Every row has a hidden score. How much higher is the second row's score than the first row's in each pair? 10 means about the same, 20 much higher and 0 much lower. The score is a weighted sum of the row's numbers plus the product of two more (or one squared), each taken from its middle value.
[ 35. -23.  25.  38. -37.  -9.   7.  30.  42.  17.]
[-31.  15.  74.  -3. -27.  53. -26.   1.  -4.  15.] -> 11
[ 10. -12.   2.  30.   7.  33. -12.  15.  30.  -2.]
[ 17.  -9.  19. -26. -11.   5. -30.  10.   6. -12.] -> 12
[ 37. -29.   7. -48.  -8.  40. -55. -13.  24. -44.]
[-16.  31.  64.  11. -50.  34. -62.  34.  -4. -26.] -> 2
[ 52. -26. -13.  45.  46. -27.  -4.  67.  83.   1.]
[-31. -18.  11.   6.  77. -30.  13.  29.  38. -21.] -> 9
[-80.  -1. -42. -27.  12. -37.  27.  46. -72.   8.]
[-15.  26. -21. -26. -14. -22.   1.  22.   4.  38.] -> 10
[ 11.  26. -36.  45. -58.  14. -15. -74. -35.  48.]
[ -4.  23. -42. -21.  32. -20.  32.   6. -24.  37.] -> 15
[-17. -23.  71. -12.  -9.  31.  -1.  12. -12.  14.]
[  6.  50.  16. -63.  21. -27. -45.  -1.  26. -50.] -> 11
[ -8.  -6. -19.  -1.  71.  -6.  38.  -6. -24. -31.]
[ 54.   0. -60. -40.  41.  25.  30. -34.  17. -20.] -> 12
[  9.  25.  19. -25.  23.  -7.  -2. -22. -33. -19.]
[-20.   8. -48.   8. -12.   4.  37.  34. -11. -24.] -> 5
[ -4. -22.  29.  19.   0. -23.   9. -33.  17. -12.]
[-35.  49. -31. -23.   0.  29.  20.   6. -38.  21.] -> 9
[ 10.  -5.  10. -12.  16.  -5.  10. -40. -72. -41.]
[ 19. -25.  15. -12. -62.  43.  -1.  25.  21.  30.] -> 6
[ 83. -64. -28.  34. -39.  24. -33.  63. -11.  19.]
[ 12. -10. -61.  -6.  11.  14.   3.  13.   3.   6.] -> 15
[-23.   0. -39. -27.   0.  -8.  -7.   3.  -4. -75.]
[-22.  -6.  30.  -4.  -2.  10. -17.  13.   8. -18.] -> 10
[-39. -37. -18.   7.  47. -26.   8.  25. -40.  36.]
[ 23.  20.  20.  -2.  -6.  28. -20.  -8. -18.  36.] -> 10
[-21.  41.  35. -17.  38. -33. -21.  -9.  36. -36.]
[ 21. -10.  26.  -6. -49.  11.  62. -28. -32.   1.] -> 14
[-81.  27. -15.   2.  -3.  42.  -4.  23. -17.  17.]
[  6.  12.  20. -28.  18.  -3. -35. -10.   4. -43.] -> 16
[ 23.  10.   0.  35. -42.  -8. -43. -12.  25.  22.]
[-12. -30.  14.  -5.  70.  -9.  -8. -24.  14. -29.] -> 15
[ 14.  34. -13. -28.  51.   8. -15. -25. -10. -59.]
[-23.  23. -57. -28.   2.  28.  29.  32.  -3.  -6.] -> 6
[ 14.  -1. -39. -53.   1.  13.  34. -36.  21. -50.]
[-84.  33. -53.  22. -45. -29.  21.  46. -81.  60.] -> 4
[ -4. -42.  28.  35. -13.   8. -29.  -1.   3.  43.]
[-24.  47.  30. -24.   7. -18. -22. -33.   7. -26.] -> 9
[ 57. -79.   1.  95. -44.  20.  -3.  32.  -4. -13.]
[ 10. -43. -50.  -2.  64. -20.  20.   7. -43.  12.] -> 17
[ 10.  -3.  50. -25.   8. -38.  12. -37.  -3. -33.]
[ 37.  28. -45. -26.  12. -25.  30. -28. -57.  46.] -> 9
[  9. -51.  -4.  67. -25.  43.  -9. -16.  34.  -3.]
[-25.  51.   8.  40. -21.  18.   8. -28.  -1.  29.] -> 6
[-37.  -9. -36.  -5.   8.  24.  15.  27.  11. -27.]
[ 53.   5.  -1.  44.  53. -52.   0. -69.  22. -22.] -> 13
[ 28. -55. -19. -29.  73. -36.  37.   2. -46.  -5.]
[ -9.  18. -21.  -7.  -1. -13.  27.   5.  20. -40.] -> 2
[ -3. -33.  21.   7.  26.  18.   5.  38.  33.  -7.]
[  2. -28.  19.  13.  27. -20.  -5. -34. -10. -56.] -> 12
[-15.  -9.  27.   0. -29.  14. -36.   8.   3. -29.]
[ 17. -49. -26. -37. -42.  -5.  88.   5.   3.   7.] -> 13
[ 21. -33.   3.  95.   3.  25. -29.   2.  74.   5.]
[ -8.   1.  23.  -1. -29.  28.  14.  -5. -27.  -3.] -> 10
[  3. -75.   3.  76.  -9.  21.  35.  35.   0.  -6.]
[ 12. -39. -35. -33.  58. -27.  -6.  26. -58. -10.] -> 16
[ 8.  3. -9. -8. -6. 31. -4.  0.  8.  4.]
[ 10. -25.  38.  83. -18.  18. -26. -27.  24.  12.] -> 8
[ 25. -11.  21.  -1. -87.  49. -16.  20.  28.  22.]
[ 36.   7.  34.  -4. -38.  11. -19. -52.  16. -21.] -> 11
[-67.  39.  -7. -28.   3.  16. -13.  31.  -1.  20.]
[ 17. -17.  28.   4.  25. -14.   2.   0. -20. -28.] -> 15
[ 25.  27. -18. -21.  62.  28.   9.  -6.  32. -29.]
[-42.  22. -68. -31.  33. -56.  47. -35.  17.  -1.] -> 9
[ -2. -20.  34. -15.  17.  -6.   9. -48. -11. -31.]
[ 85. -40. -32.  58. -37.  31. -12.  42.   3.  -1.] -> 4
[  3.  25. -20.  39. -22.  10. -24. -21. -23.  16.]
[ 15.  42. -26. -15.  37. -37.   4. -44.   3. -27.] -> 13
[ -1.  -8. -35.   9. -30.   5.  -3. -15. -69.  12.]
[-21.  15.  -9. -21. -25. -40.  -1. -12.   5.  31.] -> 10
[-44.  32. -67. -66.  28. -59.  89. -77. -35.   8.]
[ -2.   0.   8.  21. -29.  28. -32.  14.  37.   4.] -> 7
[-19.  -1.  -7. -19.   4.  -4. -58.  46. -34.  52.]
[ -4. -21. -21.  -9. -19.  22.  -8.  10.   3.   4.] -> 9
[-14. -12.  31.  45. -39.  31.  24. -23.  13.  11.]
[  4.  53. -40. -34.  57. -32.  -2. -37.   5. -36.] -> 14
[  8. -21. -62.   5.  46.  -4.  19.   3. -44.   2.]
[ -9. -33.   1.   3. -54.  45. -16.   9.  18.  18.] -> 10
[-15.  14.  17. -44.  27. -15. -36. -62. -33. -28.]
[-13.  17. -39.  -7. -18.  13.  27.   9. -55.  10.] -> 7
[ -2.  30. -13.  -1.  26. -26.  19.  -9.  13.   6.]
[ 44.  25.  31.  -8. -22.  11. -11.  23. -13.  -1.] -> 12
[ 13. -18.  -9.  54.  24. -16.  30.  14.  38. -19.]
[-19.  43. -35.  -7.  18.  -5.  25.  -9. -31.  36.] -> 12
[  3.  12. -30.  31. -40.  12.  -5. -19. -29.  -3.]
[ 18.  19.  35.  58.   4. -18.  -3.  -9.  41.  31.] -> 11
[ 31.  -2. -15.  -3.  18. -20.  -1.  52.   2.   6.]
[-33.  -1.   1.  24.  48. -49.  39. -39. -34. -28.] -> 10
[ -1. -38.  -8.  -5.  61.  -7. -10.   8. -11.  -1.]
[  7.   5.   1.  -7.  36. -17. -10. -40.   2. -61.] -> 9
[ 38. -69. -22.  21. -46.  35.  32.  30.  22. -22.]
[ -5.  34.  20.  11.  32. -28.  26.  20.  20.  14.] -> 11
[ 25.  14.  14.  10.  11.  21. -19.  14. -11. -16.]
[  3. -54.  -6.  92. -15.  26.  15. -21.  11.  12.] -> 8
[-11. -45.  17.  -8. -29.  -9.  -9.   6.  15.   1.]
[  3.  -1.  24.  -5.  26. -29.   2. -26. -22. -44.] -> 12
[  5.  30.  37. -23. -16. -57. -51.   6.  -1.  52.]
[ 58. -68.  32.  43.  16.  -2. -48.  35.  35. -31.] -> 13
[ 40. -17.  11.  17.  16.  -6.   6.  -9.  47.  16.]
[ -3.  -6. -26. -21. -49.  14.  54.  -4. -13.  27.] -> 9
[-18. -16.  45.  32. -58.  16. -21.  44.  -9. -11.]
[-28.   7.  33. -34.  15.  30. -25. -22.  -2.  19.] -> 15
[ 33. -12.  31.  23.  41. -46.  -3. -38.  16. -43.]
[-31. -22. -41.   7.  67. -51.  56.  43.  27.   1.] -> 7
[  10.   31.  -24.    8.   25.  -14.   -7.  -45. -102.  -32.]
[-25.  18.  -1. -25. -37.   8.  15. -49.  -3.  23.] -> 8
[-42.  16.  41. -33.  15.  -9. -24. -17.  36. -30.]
[-20.  -3.  24.  -2.  26. -11.   2.  22. -10. -28.] -> 10
[  7.  38.  19.   5.  -1.   6. -12.  -5. -13.  28.]
[-36.  47.   8. -34.  23. -12.   9. -25.   8. -21.] -> 9
[-125.   41.  -17.   -7.  -18.  -18.   17.   43.  -18.   63.]
[ 46. -23.  29. -21. -29.  35. -51.  -9.  20. -22.] -> 19
[  8. -36.  19.  -7.   3.   7. -25.   4. -22.   6.]
[-16. -77.  16.  -6.  30. -18. -36.  10.   6.   5.] -> 13
[ 27. -93. -46.   9. -34.  35.  41.  59. -15.  43.]
[ 12. -31.   8.  68. -35.   0.   0.  36.   9.  37.] -> 6
[ 25. -23.  20.  16.  15. -28.   6.  20.  13. -13.]
[ 50. -31.  35.  50. -40. -33. -31.  49.  44.  28.] -> 3
[-22.   1.   3.  -9.  -6.  17. -28.   9. -34.  55.]
[ 35.  -1. -29.  19.  24. -33.  15.  35. -10.  27.] -> 9
[ 31.  19. -13. -30.  15. -82.   9. -37.   2. -12.]
[ -65.   29.  -49.   24.  -21.  -29.    7.   43. -103.   57.] -> 8
[ 44.  -6.  -6. -36.  23. -15.  36. -22.  25.  23.]
[-17.  -1.  -2.  11.  41. -17.   6.  -7.  31. -35.] -> 6
[-52.  54.  19. -53.   9.  21.   1. -32. -28.  25.]
[ 23.  47.  41.  24. -50.  24. -56. -26.  -9.  33.] -> 7
[ 12.  65.  38.  40. -63.  30. -56. -68. -24.  53.]
[ 12. -38.  39.  45. -23.   8. -47.  21. -24.  70.] -> 13
[ 49. -32.  -8.  44.  -3. -33. -14. -35.  25.  -3.]
[ 14.  17.  27. -20. -20.  -7.   0.   1.  21.  -5.] -> 13
[  0.  15.   5. -31. -25.   4.  18. -31.   0. -57.]
[ 13.  11. -38.  -6.  21.  -5.  11.  36. -42.   9.] -> 11
[  9.  -9. -23.  43. -35.  -1.  -3. -56.   0.  48.]
[ 23. -29.  29.  16.  -8.  29.  -8.  58.  32.  35.] -> 11
[-76.  29. -27.  18. -40. -16.  29.  30. -67.  56.]
[-12.  48.  26. -18.  -7.  13.   2. -48.  -7.  18.] -> 14
[ 25. -32. -22.  68.  62. -33.  21.  63.  75.  -7.]
[ -2.   7.  36.  -6. -22.  55.  10.  21. -31.  -8.] -> 12
[-28.  31. -11. -27.  11. -26.   1.  23.  49.  22.]
[  5.  42.  28.  47. -37.  28. -52. -19. -22.  22.] -> 8
[-64.  32. -31.  18. -45. -18.  19.  38. -62.  94.]
[ 46. -49.  49. -48. -13.  10. -62.  16.  49. -18.] -> 18
[  9. -25.  48.  18.  51. -41. -14. -22.  14. -43.]
[ -3.   1.  18.  25. -11. -26.  11.  49. -10.  -6.] -> 8
[-15.  23.   7.  13. -60.  -5.   9.  25. -22.  71.]
[ 74.   2.  10. -37.  20. -20. -10. -43.  64.   0.] -> 16
[-14. -32. -23.   4. -72.  46.  49.  20.   4.  -4.]
[ 45.  -9.  20.  -4.  63.  10.  -3. -55.  30. -21.] -> 17
[-25.  16. -15. -17.   2.  20. -10. -53. -16.   2.]
[ 34. -31.  -5.   3.  27.  31. -13. -27. -23.  31.] -> 12
[ -4.  -2.  39.   6.   2. -21.   9. -29.  -7. -30.]
[  6.   1.  10.   9. -41.  26.  -8.  12. -18.  42.] -> 8
[ 24.  55.  15.  -8. -19.  27. -42. -46.  13. -11.]
[ 53.   1.   3.  -7.  24. -19.   8. -57.  11. -34.] -> 12
[-40. -17.  28.  27.  -9.  18.  -4.  20. -10.   4.]
[  7.  18. -55. -19.   3. -24.  57. -48.  -9.  30.] -> 13
[ -3. -38.   6.   0.  20.  38.  20.  40.  40.  18.]
[-64.  -9. -17. -51.  20. -26.  17.  18. -52.  20.] -> 12
[ 20. -27.  30. -34.  -5.  -5. -24.  31.  85. -25.]
[  4.  38.  15.  17.  13. -40.  13.  11.  27.  13.] -> 8
[-15.  -5.   6.  40.   5. -54.   1. -48. -40. -22.]
[ 17.  -9.  -6. -31.  11.   4.  -7.  14.   6. -27.] -> 13
[  4.  -5.  -2. -54. -16.  -2.  -3.  -7. -32. -28.]
[ 15.  15.  15.  22. -38.  29. -31. -15.   7. -15.] -> 6
[ -8.   3.  27.  52. -24.  11. -12.  -8.  27. -27.]
[  0.   3.  -8.  16. -19.  13. -12.   2. -26.  22.] -> 12
[-59.  39. -23. -48.  -6. -39.   5.  17.  19.   7.]
[-58. -20.  -6.  25.  -3. -22.  12.  10. -35.  26.] -> 10
[  7. -24.  -2. -13.  57. -17.   2.  12. -11.  -4.]
[ 12. -44.  20.  38.  33. -22. -10.  54.  20. -13.] -> 7
[-18. -29.  -2.  45.  20.  31. -27.   8.  30.   9.]
[-14.  39. -42. -65.  18.  48.   5.  39. -42. -16.] -> 9
[-28.  -3. -82. -10.  32. -48.  43. -58. -17.   8.]
[  8.  23.  -3.  34.   4. -17.   6.  10.   4. -13.] -> 7
[ 10.  -1. -12. -59.   7.   6.  28.   9. -12. -35.]
[ 11.   4.  14. -31. -28.  -3.   2.   8.  18. -10.] -> 7
[-30. -41. -35.  27.  -3.  13.  -6.  12.   0. -11.]
[ -6.  38. -26. -46.  49. -57.  23. -30.  19.   4.] -> 12
[  9. -36.  19. -11.   0.  -9.  -3.   0.  21. -17.]
[ 12. -62.  23.  20.  17.  15. -18.  70.  21.  42.] -> 10
[-34.  -8.  10.  -3.  45. -11. -15.  44.  30.  -8.]
[-98.   2. -33.  16. -10. -31.  30.  39. -60.  48.] -> 8
[-21.  20.  -8.   1.   3. -32.   0.  10.  20. -59.]
[ 53. -23.  -3.  42.  35. -19.  29. -54.  11. -23.] -> 14
[-66. -14. -20.  12. -22.   0.  44.  18. -73.  49.]
[ 35. -49.  -4.  11. -35.  29.  -1.  58.  45.  23.] -> 11
